In the data rows, the value 128 means zero.
What is the hidden score of each row? Scores go from 0 to 30, and 15 is about the middle. The score is a weighted sum of the row's numbers plus the product of two more (or one squared), each taken from its middle value.
[136 148 124 119 163 108 147  73  56 103 115  80 133 133 201  78 117 115] -> 17
[172 111  92 134 104 155 143 159 160 112 166 165 130 101  90 135 135 136] -> 18
[ 96 137 152 105 138  91 102 141 143 152 117 129 162 160 113 180 133  89] -> 13
[ 73 107 109 174 180 133 179 138 117  73 140 143  89  76 131  72  96 173] -> 8
[106 134 130 130 138 100 123  80  53 145  97  76 155 148 177  86 107 102] -> 16
[184 103 161  68  87  88  80 103 106 172 136 137 142 161  96 178 181  92] -> 15
[125 144  64 214 173 210 226 175 181  80 119 138  95 118 156  75 107 173] -> 11
[140 138 115 100 164  91 117  56  92 104 132 109 140 137 190  92 121 125] -> 14
[180 140 144  99 129 162 108 130 119 128 161 163 127 150 149 140 145 118] -> 11
[146 156 171  94 103 132  34 149 153 176 156 127 166 171 136 183 187  79] -> 25
[119 138 139 101 149  81 124  70  66 151  80  40 147 164 183 110 126  98] -> 18
[152 101 134 157 119 151 129 158 154 163  86 116 126 175 120 166 137 133] -> 10
[130 125 127 136  99 147 121 167 160 148  95 114 141 161 104 152 121 119] -> 13
[122 157  93 148 145 195 160 187 171  89 151 173 123  84 105  89  74 147] -> 14
[134 102 103 169 135 140 174  91 160  88 132 151  93  79 119  72 131 195] -> 12
[141 149 121 119 133 147 162 132 114 106 173 150  97  89 129  76 123 168] -> 12
[130 124 126 168 118 148 149 139 130 142  99 120 128 143 132 107 126 163] -> 13
[192 107 111 100 138 141 129 120 130 110 169 165 121  88 112 109 127 138] -> 14
[148  97 157 112 113  93 101  62  73 158 113  95 145 146 146 149 155 122] -> 20
[100 136 152  58 120  62  93  93  74 174 129  75 142 145 126 183 114  89] -> 15
[103 127 111 104 107  88 147 112 123 113 129 127 132  99  58 145  96 136] -> 15
[ 96 138  96 151 172 151 168 112 128  62 124 111 101 105 180  72  71 148] -> 11
[137  81 104 129 142 102 164  89 121  94 117 117  94  79 116 124 108 181] -> 15
[ 81 125 121 170 113 119 127 155 127 127  85 112 117 125 118 127 101 128] -> 13
[137  96 149 169 109 126 140 146 174 159  69 123 132 135 114 179 174 163] -> 25
[143 108 116 117 132 140 156 115 120 111 152 142  99  76 111 100 141 163] -> 14
[114 150 133 106 165 123 121 108  87  88 173 133 109  90 150  98 116 141] -> 14
[124 151 158 124 160 122 145  69  76  78 116 115 124 112 177  50 117 129] -> 14
[128 135 107  81 139  77 108  94  72 134 140 117 138 134 118 133 130  70] -> 16
[127 121  78 111 141 114 168 130 115  71 149 162 103  66  97 111 117 146] -> 18
[157 128 147 138 101 152  63 135 126 183 122  96 129 176 145 152 175 113] -> 20
[ 79 137 134 137 143 148 129 113 132  94 146 138 123 132 170 101  92 135] -> 14
[160 109 125 120 119 135 139 138 196 102 165 165 141 108 111 132 145 146] -> 20
[100 127 135 118 114 119  93 155 112 156 115 109 150 153 132 178 118  96] -> 13
[ 94 112 129 166  97 147 160 171 183 130  94 128 109 124 104 161 116 164] -> 10
[ 48 146 127 187 136 104 168 160 119 129  73  85 146 128 134 106  92 118] -> 14
[136 134 177 106 117 144  85 109 136 165 135  89 135 137 178 143 180 151] -> 14
[140 135 112 108 129 108 158 109 149 112 146 174 119  75 115 119 124 145] -> 16
[162 139 110 144 133 144 135 116 141  98 154 133 128  94 123  88 144 179] -> 17
[155 108 137 137 125 125 127  82 135 119 150 106 121  97 162 117 161 187] -> 17
[ 77 143 113 170 119 132 173 189 140 136  85 118 136 153 119 146 110 112] -> 13
[106 147 119  81 172 113 126 101  73 103 168 115 143 110 141  89 115 110] -> 19
[150 130 134  99 128 166  95 119 130 104 186 161 137 126 147 116 129  88] -> 20
[123 113 127 174 139 145 160 147 160  93 138 146 115  96 155  84 133 142] -> 14
[110 106 110 126 168 130 176 128 100  69 157 167  87  58  85  98  91 139] -> 10
[177 114 173 118 131 136  97  72 117 133 172 155 106 132 151 104 174 140] -> 22
[ 77 108 111 174 123  79 163 120 128 111  86 128 127 113 115 135  98 150] -> 13
[119 132 102 187 163 173 174 169 173  90  87 166 105 129 158  97 106 164] -> 7
[175 106 171 119 111  95  92 102  94 182 101 112 150 200 153 148 169  88] -> 11
[140 114 125 139 119 127 126 170 159 159 114 154 121 132  99 170 132 120] -> 14
[186 135 163 121 135 143 105  75 116 127 168 145 122 127 162  83 189 148] -> 15
[ 93 132 121 163 113 155 151 207 179 146  84 107 148 151  94 161  79 119] -> 12
[122 119 127 139 104 134 135 171 162 150 110 134 115 160  79 137 130 119] -> 10
[111 114 116 119 163 116 145 132  98  84 159 152  94  54  74 111  99 154] -> 10
[114 112  92 109 129 100 156 119 105  65 162 154  82  39 102 109  92 156] -> 14
[120 130  99 159 138 158 138 187 159 107 127 147 128  75 101  99 115 125] -> 15
[ 85 140  76 145 139 121 163 162 148  77 141 172 118  80  99 108  79 135] -> 16
[ 88 130  69 145 174 114 199 133 132  81 108 141 108 104 143  81  69 158] -> 10
[155 124 157 117 119 149 122 142 166 110 200 161 146  90  81  96 153 156] -> 19
[163 118 151  89 138 124 124 114 119 120 175 133 125  99 132 111 121 156] -> 12
[ 95 145 105 139 157 139 186 137 107  95 140 141 128  91  98 102  91 131] -> 16
[114 123 168 127 121 118  91 104 127 186  78  72 152 171 156 169 180 131] -> 22
[125 106 146  79 138 103 105  63  65  97 171 124 106  90 137 111 118 113] -> 14
[147  93 193  48 100  48  59  74  59 169 148  96 147 137 113 189 150  95] -> 14
[195 126 139  89 125 159  90 111 122 130 189 134 141 113 145 114 170 134] -> 19
[149 100 130 157  85 143 131 136 147 155  78 114 112 163 106 153 134 135] -> 9
[ 87 162 113 134 171 136 140 117 141  88 137 117 136 107 176  84  87 124] -> 17
[169 120 173 124 105  95  81  95 126 191  93  88 139 193 160 183 170 114] -> 16
[165  91 113 149 111 185 139 163 179 103 175 178 119  92  72 143 163 176] -> 25
[ 90 133  97 173 142 106 197 130 110 122  79 110 113 111 132 106  94 128] -> 12
[ 98 132 130 118 140 101 110 139 118 151  88 109 144 166 117 171 135 118] -> 16
[149 124 109 133 111 152 118 144 172 134 153 158 106 105 102 144 146 141] -> 27
[144 134 158 118  87 109  83 107 137 225  79 101 147 205 178 186 182 117] -> 12
[128 111 117 152  97 138 148 164 181 168  63 130 134 153 132 157 122 138] -> 12
[162  93 167 107 102  85  93  99  79 177 108  92 142 173 122 149 166 114] -> 17
[112 131 110 171 160 161 150 155 178  96 119 156  93  87 137 119 141 165] -> 12
[170 113 170 117  90 100  95  87 106 183 100  80 139 183 122 182 175 127] -> 13
[167 117 147  88 134 138  72 129 137 149 141 146 144 140 137 154 166 119] -> 16
[103 159 152 128 143 104  98  95  64 154 110  72 145 173 180 105 127  86] -> 17
[142 120 109 149 131 122 153 130 133 140  78 135 130 141 148 141 124 139] -> 14
[144 118  92 115 121 124 145 144  99 125 135 146 140 110  65 139 113 132] -> 25
[105 151 132  96 147 100 106 110 110 148 121  88 157 175 121 131 106  92] -> 12
[155 110 148 104  85 109 109 124 126 166 164 140 161 141  76 165 162  92] -> 20
[176 131 180  80  88 125  55 127 137 199 121 140 163 161 103 203 174  77] -> 17
[109 141 141  67 121  84 109  98  82 134 112 118 147 144 121 157 102  72] -> 13
[130 149 139 101 108 111 101  63 113 119 163  98 133 118 176 124 162 143] -> 21
[120 135 130 106 144 102 126 140  60 123 123 119 144 147 110 154 111  67] -> 15
[163  89 146 148  98 146 128 123 135 173 132 113 131 152 108 143 179 132] -> 16
[169 112 164  93 105 131 106  96 115 151 170 146 135 129 121 134 171 129] -> 15
[ 91 127 105 114 137  99 127 106  98 140  63  91 127 176 173 143  94  78] -> 8
[164 135 172  81  93 103  58 138 130 188 136 119 151 175 110 179 180  85] -> 15
[143 156 152  56 122 107  94  97  60 156 150 111 143 170 129 130 125  63] -> 15
[171 137 155 142 115 142  88 142 141 179 112  98 121 188 178 155 182 115] -> 19
[182 153 132  65 116 106  95  92 126 130 186 153 133 124 126 116 165 127] -> 19
[165 112 148 138 108 120 111 157 148 182 122 149 158 147  99 152 150 114] -> 14
